(in the rows, 128 means zero)
A: 4 groups of rows, each row roughly a mix of its group's hidden directions
A (88 x 10)
[[113 152 150 168 125 158 130 148  70 133]
 [ 83 144 148 154  91 106 155 154 122  97]
 [103  76  96 144 163 111 138 157 143 112]
 [116 154  98 143 118 189 127 109 115 162]
 [170 126 108 146 137 157  96 113 163 168]
 [163 137 191 120 120 144 105 131  91 133]
 [149 121 168 107 122  65 134 138 130  98]
 [144 110 126 134 112  95  87  94 179 117]
 [137 152 153  71 154 125 124 132 165  99]
 [116 150 147 138 120  86 102  73 136 155]
 [126  74 161  90 131 138 109 150 154 108]
 [177 142  90 120 149 136  91  94 144 118]
 [144 118 128 185  96 147 123 113  87 153]
 [138 109 156 118 132  85 167 150 145  84]
 [110  77 150  85 123 146 114 163 139 109]
 [ 97 142 129 123 108 169 170 143  97 163]
 [126 105 146 117 141 124 177 143 160  76]
 [126 108 147 128 141 132 176 146 170  82]
 [131 125 119 183 101 136 129 120  77 159]
 [ 89 135 133 114 131  92 150 151 100  77]
 [ 85 142 145 117 115 101 156 151 103  81]
 [122 143 156 181 135 140  97 101 102  94]
 [156 179 105 129 119 140 106 115 158  85]
 [ 78 106 158 148 111 110 161 161 110 140]
 [154  90 184 121 110 157 100 137 115 124]
 [109 131 119 118 111 162 168 165  97 168]
 [124 133 145  74 164 103 127 141 168 105]
 [117 113 133 183  84 153 106 130 110 155]
 [115 133 144 135 161 132 124  64 127  84]
 [115 151 155 146 154 127 117  70 118  89]
 [125 164 102 120 137 102 119 133 128  60]
 [ 97  88  78 122 157 133 157 138 119 107]
 [ 79 106 150 164 103 103 156 147 109 134]
 [ 99 123  72 123 134 121 149 122 179 112]
 [112  83 109 130 156  97  75 144 137 134]
 [ 77 112 157 154 108 110 159 164 116 135]
 [111 179 137  93 150 102 136 154  92 138]
 [157 164 160 106  98  95 105 109 100 142]
 [ 95 114  81 112 144 112 146 131 178 111]
 [120 135 105 150 130 155  72 120 121 177]
 [156 107 191  97 126 147 101 138 130 113]
 [152 100 181  96 117 160 102 137 136 107]
 [120  94 111 150  73 153 125 140 137 169]
 [114 105 122 163  82 154 124 139 109 175]
 [145 171 139 134 103 137  88 108 107 174]
 [137 179 120 100 121 127 125 123 131  65]
 [105 165 138 163  79 121 141 140 139  90]
 [173 122  97 115 168 145  92 111 148 150]
 [145 189 104 162 133 114 143  95 119 142]
 [133 134 115  92 153 133 169 179  99 143]
 [173 123  93 114 169 140  91 108 145 142]
 [136 133 148 174 152 138  96 118 103  78]
 [104  80 156 123 136 128 151 140 105 179]
 [119 167 135 136  77 120 142 107 118  78]
 [130  96 146 113 142  82 157 148 144  81]
 [108 165 134 172  86 125 135 149 152  98]
 [134 138 103 191 115 118 137 106  96 158]
 [140 117 159 106 128  94 171 138 142  78]
 [132 124 107  90  95 109 142 151 163 175]
 [180 154 102 113 135 151  98  93 147 119]
 [126 114 103  76 128 129 172 155 138 162]
 [166 155 186  95 136 140 109 124 126 114]
 [134 111  99  80 115 121 159 161 153 163]
 [137  71 170 130 107 152 103 145 106 132]
 [173 126 104 139 148 155  93 117 163 162]
 [137 156 141 113 109 152 195 115 121 102]
 [127 128  85 187 131 101 144 100 129 149]
 [125  90 140 119 147  87 157 153 148  83]
 [178 142 106  97 157 155  98 109 149 132]
 [120 154 102 136 119 176  98 104 110 171]
 [127 161 132 127  92 126 133 182 117 174]
 [ 79 106 158 155 101 110 161 150 110 139]
 [155 195 160 100 144 127 126 118 122 119]
 [ 96  87  92 141 160 156 146 144 153 110]
 [ 91  63  98 128 120 130 132 150 149 124]
 [139 147 150 122 112 140 199 126 133  96]
 [121 113 141 187 105 134  88  92 120 126]
 [141 146 116  86 125 138 159 189 144 119]
 [138 165 128 127 107 141  82 104 102 173]
 [125 113 104  99  91 132 153 156 148 180]
 [155 112 125 126 140  82  87 108 169 104]
 [138  85 109 146  82 123 102 126 162 158]
 [161 136 116  88 144  90 124 173 156 119]
 [142 175 133 124  99 149 105  99  98 166]
 [133 121 104  80 114 118 160 164 147 169]
 [130 155 115 141 115 150  78 111 109 179]
 [131 112 106 111 108 148 156 186 118 166]
 [ 94  68 101 116 112 147 130 149 153 114]]

the two rows of each list that fit no group, in list order (the others fit one group, some only roughly)
  * k_837: [124 116 137 146 130 120 101  61 157  98]
  * k_939: [124 197 130  86 151 116 140 133 131 118]
  * k_625: [140 161 185 103 140 147 102 125 124  93]
  * k_566: [132 106 131 164  82 166 119 124  88 150]
  * k_516: [129 113 128 187  97 137 122 128 157 172]
  * k_544: [123  61 127 155 150 138 135 133 128 169]
  * k_751: [ 94 153  91  99 161  90 147 136 151 131]
  * k_964: [163 127 121  74 173 153 103 123 132 138]
  * k_803: [133 117 148 110 128 129 193 131 141  81]
  * k_608: [165 141 187  95 154 106 114 134 132 123]
  * k_257: [114 105 102  88 116 152 175 140 133 165]
  * k_101: [163 177  98 112 133 135 106 109 143  87]

k_625, k_544
  * k_623: [ 84  79  96 137 104 142 133 157 111 136]
  * k_741: [111 108 105 105 105 159 173 143 123 173]
  * k_867: [163 102  98 105 170 129 100  96 120 150]
  * k_10: [151 118 104  79 131  88 134 155 159 153]
  * k_480: [ 98  77  80 138 118 136 151 103 146 125]
  * k_488: [105  91 109 131 153 144 175 146 149  90]
  * k_265: [160 115 109  87 117  90 117 150 172 142]
  * k_180: [112 178 104  93 172 118 149 141 114 116]
  * k_982: [117  92  83 136 118 138 134 112 186 112]
  * k_512: [143 136 188  89 140 129 105 148  97 122]
  * k_375: [ 91  93 158 137 133 113 153 164 109 165]
  * k_111: [169 118 172 153 103 157 104 109 100 133]
  * k_853: [108 172 145 140 132 155 155 149  76 142]
  * k_164: [ 98 108  86 125 145 167 171 133 129 101]

k_480, k_180
  * k_929: [149 113 146 165  91 163 114 121  83 144]
  * k_356: [119 108  88 182  95 148 139 110 114 149]
  * k_841: [148 116 166 133 133 101 164 153 160  86]
  * k_411: [172 114 177 161 118 134 104 114 100 144]
  * k_656: [133 141 116 119 107 146 151 191 112 168]
  * k_162: [103 141  77 170 123 106 152 126 100 150]
  * k_746: [138 121 142  94 128  60 131 128  97 107]
  * k_88: [115 148 136 129  96 109  93  96  96 175]
  * k_720: [165 132 118  68 163 148 112 107 121 124]
  * k_898: [173 126 179 147 108 152 105 112 101 135]
  * k_369: [118 126 141 183  89 137  86 108 126 149]
  * k_965: [ 89 126 144 183  91 118 146 155 138 136]
  * k_563: [ 90 134 163 112 127 122 160 184 122 109]
  * k_735: [141 119 108 114  93 130 170 178 117 160]

k_88, k_735
  * k_463: [157 106 152 167  92 164 110 114  98 141]
  * k_445: [180 138 100 136 147 146  89 103 160 133]
  * k_209: [151 151 183 101 113 161 115 134  94 122]
  * k_406: [122  99 100 110 124 161 176 162 108 153]
  * k_535: [159 139 180 128 110  73 109 131 129 127]
  * k_503: [149 114 174 125 124  74 139 140 151  95]
  * k_637: [122 164 108 142 111 183 150 105 108 158]
  * k_801: [ 99 144 123 156 117 143  87 115  99 179]
  * k_418: [171 108 169 158 100 152 109 112 101 132]
  * k_597: [158 140  82  93 148 161  97 110 145 127]

k_801, k_597
  * k_495: [ 91 100 146 165 100  94 127 135  87 137]
  * k_206: [149 143 113  83 139 131  87  93 167 124]
  * k_183: [111  99 124 126 153 153 179 138 159  90]
  * k_151: [109 113  69 168 131 107 148 111 151 138]
  * k_533: [ 88 136 154 170  80 115 150 133 121 108]
  * k_353: [ 94  72 119 100 142 110 128 159 155 118]
  * k_54: [168 126 104  84 168 141 103  96 129 122]
  * k_844: [107 147 168  78 125 130 157 148 104  99]
  * k_752: [106 173 157 109  97 141 152 149 129  87]
  * k_925: [145 178 113  98 142 140 118 145 149  79]
  * k_857: [141 105 133 156  80 181 117 121 101 132]
  * k_747: [107 125 143 183 108 150 111  82 106 126]
  * k_757: [120 135 119  92 167  96 133 125 183 107]
  * k_575: [151  94 103 124  85 113 116 155 163 161]

k_495, k_206
  * k_616: [173 156 100 146 121 151  95 105 166 127]
  * k_835: [169 157 174 125 108 163 110 110 102 124]
  * k_650: [160 170 184 110 141 122 114 128  98 133]
  * k_176: [177 111  98 132 151 142  91  98 146 153]
  * k_753: [ 92 144 140 135 124 169 165 112  84 150]
  * k_590: [124  84 136  98  87 133 126 142 140 179]
  * k_936: [113 191 111 101 161  98 147 133 126 129]
  * k_192: [ 99 126 161 183 118 107 111 152 149 101]
  * k_447: [ 96  78 141 151 140 111 142 151 113 172]
  * k_554: [142 159 158  71 132 154 120 135 151  97]

k_590, k_192
  * k_73: [113  98 105 118  91 152 158 136 135 181]
  * k_45: [150 129 147 166 124 106  71 112 134  94]
  * k_661: [111 156  63 133 161 120 136 104 127 147]
  * k_912: [157 124 116  99 114  79 111 150 171 148]
  * k_686: [146 185 166 115 142 114 122 131  86 141]
  * k_258: [ 94 148 147 155  76 110 154 126 112  98]
  * k_165: [135 133 120  97 188 121 148 134 118  81]
  * k_263: [100 132 156 157  75 107 154 106 105 118]
  * k_113: [133 119 139  83 153 128 107 154 135  69]
  * k_889: [146 153  82 143 141 105  98 113 139  80]

k_661, k_113
  * k_121: [109 125  78 102 118 117 162 132 178 136]
  * k_536: [147 150 145 160 164 114 100 126 117  73]
  * k_26: [148 107 174 133  96 166 103 133  90 130]
  * k_636: [ 98 152 148 159 127 168 147 113  79 131]
  * k_333: [139 124 140 145 157 109  96  84 140  77]
  * k_839: [125 103 120 136  77 125 115 123 148 188]
  * k_534: [108  88 125 146 177 128 162 144 144  95]
  * k_399: [145  80 116 132 161 134 113 121 129 185]
  * k_848: [169 121 107  83 170 136 102 101 119 134]
  * k_314: [159 138 118  65 172 141 114 126 127 117]

k_121, k_534
  * k_813: [159 137 145 182 108 138 121 106  88 152]
  * k_711: [ 85  68  94 141 118 123 133 152 125 135]
  * k_40: [ 83 126 153 169  87 113 155 150 123 127]
  * k_452: [153 136 147 150  86 183 117 116  97 130]
  * k_321: [ 91  80 108 105 148  97 133 155 156 122]
  * k_437: [146 131 107  76 132 102 147 169 159 145]
  * k_923: [109 119  69 171 130 104 146 109 138 147]
  * k_61: [ 70 157 111 157 103 133 151 145 121 102]
  * k_478: [156 110 107  99 132  82 107 140 177 128]
  * k_67: [181 132  94 137 158 161 106 108 129 153]
  * k_528: [145 103 101  91 108 105 136 157 162 166]
  * k_123: [140  98  94  72 138 115 155 138 162 132]

k_61, k_67
  * k_769: [165 158 177 125 100  91 104 126 124 137]
  * k_210: [148  99 104 127  86 114 107 158 164 161]
  * k_540: [149 166 124 124  82 139 127  78 123  99]
  * k_892: [102 152 155 114  84 120 161 118 101  90]
  * k_662: [117 136 146 174 111 139 113 144  78 168]
  * k_693: [ 78  90 109 121 154 145 145 166 141 145]
  * k_427: [ 96 159 129 140 101 104 144 142 116  69]
  * k_491: [ 87 147 165 122 104 126 160 171 126 104]
  * k_779: [174 100 172 161 114 143 102 107 120 135]
  * k_89: [171 120 180 153 111 145 104 111  99 135]
  * k_250: [133 136 144 113 142 149 188 154  83 129]

k_693, k_250
  * k_346: [124  54 121 157 105 143 123 130 145 125]
  * k_499: [150  66 138 177 117 128 113 112 134 138]
  * k_774: [133  84 119 183  98 152 120 119 107 148]
  * k_673: [109 122  72 135 127 147 100 149 113 175]
  * k_502: [155 116 108  93 116  89 121 157 174 146]
  * k_492: [101  95  86 180 107 122 143 125 113 145]
  * k_880: [152 135 181 117 115 100 161 134 156  94]
  * k_91: [124  85 167  87 152 108 110 156 145 118]
  * k_577: [156 143 176 102 110  96 154 122 143  94]
  * k_475: [ 88 168  94  99 150  98 148 147 119 137]
  * k_259: [117 130 138 136 176 154 147 115  86  84]
  * k_214: [169 169 179 120  99 102 126 123 127 131]
  * k_279: [154 174 161 107 122  85 109 124  96 129]
  * k_303: [150 139 151 158 147  92  82 121 137  87]

k_673, k_279
  * k_120: [153 157 146 128 163  95  95 127 138  81]
  * k_807: [100  72 102 163 133  95 135 136 126 150]
  * k_494: [156  96 128  97 167 151 117 121 130 178]
  * k_599: [112 119  78 171 134 101 150 106 159 139]
  * k_248: [157  71 152 168 108 139 104 116 124 135]
  * k_410: [149  99 124 141 166 128 107 120 134  64]
  * k_961: [150 111 103  85 120  94 127 152 175 142]
  * k_561: [129 133 123  84 180 133 173 130 122 100]
  * k_201: [143 111  94 135 138 155 106  99 180 158]
  * k_679: [141 133 189  93 114 133 113 161 122 155]
  * k_28: [154 136 173 101 117  82 153 130 131  94]

k_201, k_679
  * k_646: [113 178 137  81 159  95 131 148 124 123]
  * k_135: [109 151 148 134 165 143 142  81 100  90]
  * k_138: [159 162 165 126 102 108  84 116 119 156]
  * k_895: [108 153 171 131  92 101 141 153 146  89]
  * k_922: [116 175 158 101  96 135 147 134 123  83]
  * k_719: [109 147 106 138 121 151  93 136 116 193]
  * k_451: [142  97  98 103  94 113 129 151 169 164]
  * k_501: [ 92  96  79 139 141  95 147 133 159 133]
  * k_124: [ 83 132 127 166 120  94 139 170 127  98]
  * k_270: [154 150 144 149 141  91  78 128 142  91]

k_895, k_719
  * k_593: [ 97 141 143 173 129 167 126 101  87 117]
  * k_267: [107 181  98  89 147 109 150 142 146 117]
  * k_972: [132 134 178  79 128 149 116 162 100 124]
  * k_834: [142 139 125  82 160 103 138 103 164  91]
  * k_144: [ 95 145 129 173 102 108 132 172 145  99]
  * k_763: [113 150 153  71 162 102 129 160 132 118]
  * k_537: [154 101  87 114 179 125  98 112 129 149]
  * k_806: [154 186 165 105 129 151 121 121  98 120]
  * k_326: [ 90 121  87 122 156  80 143 138 158 128]
  * k_557: [166 118 106  86 181 139 106 112 124 133]
  * k_434: [132 108 130 105 146  71 132 149 165  95]
  * k_666: [151 134 172  91 118  85 148 120 124  93]
  * k_814: [133 150 129  63 136 126 136 124 109  80]
  * k_14: [109 158 121 131 123 176  96 130  91 166]

k_434, k_14
  * k_515: [161 116 109  94 130  92 114 143 183 121]
  * k_324: [ 83 115 160 122 111 104 167 147  90 117]
  * k_378: [162 135 125  63 164 149 115 115 123 123]
  * k_622: [171 112 171 137 106 137 111 124  98 169]
  * k_613: [157 112 144  90 153 170 120 127 132 175]
  * k_58: [145  99 163 120 138  78 101 150 159 111]
  * k_290: [140 144 138 158 100  93  72 109 153 131]
  * k_946: [108 185 125  83 154 103 138 146 124 119]
  * k_281: [119 198 125 109 161 129 130 152 108 118]
  * k_474: [106 126  84 129 137 161  89 106 104 163]

k_622, k_281
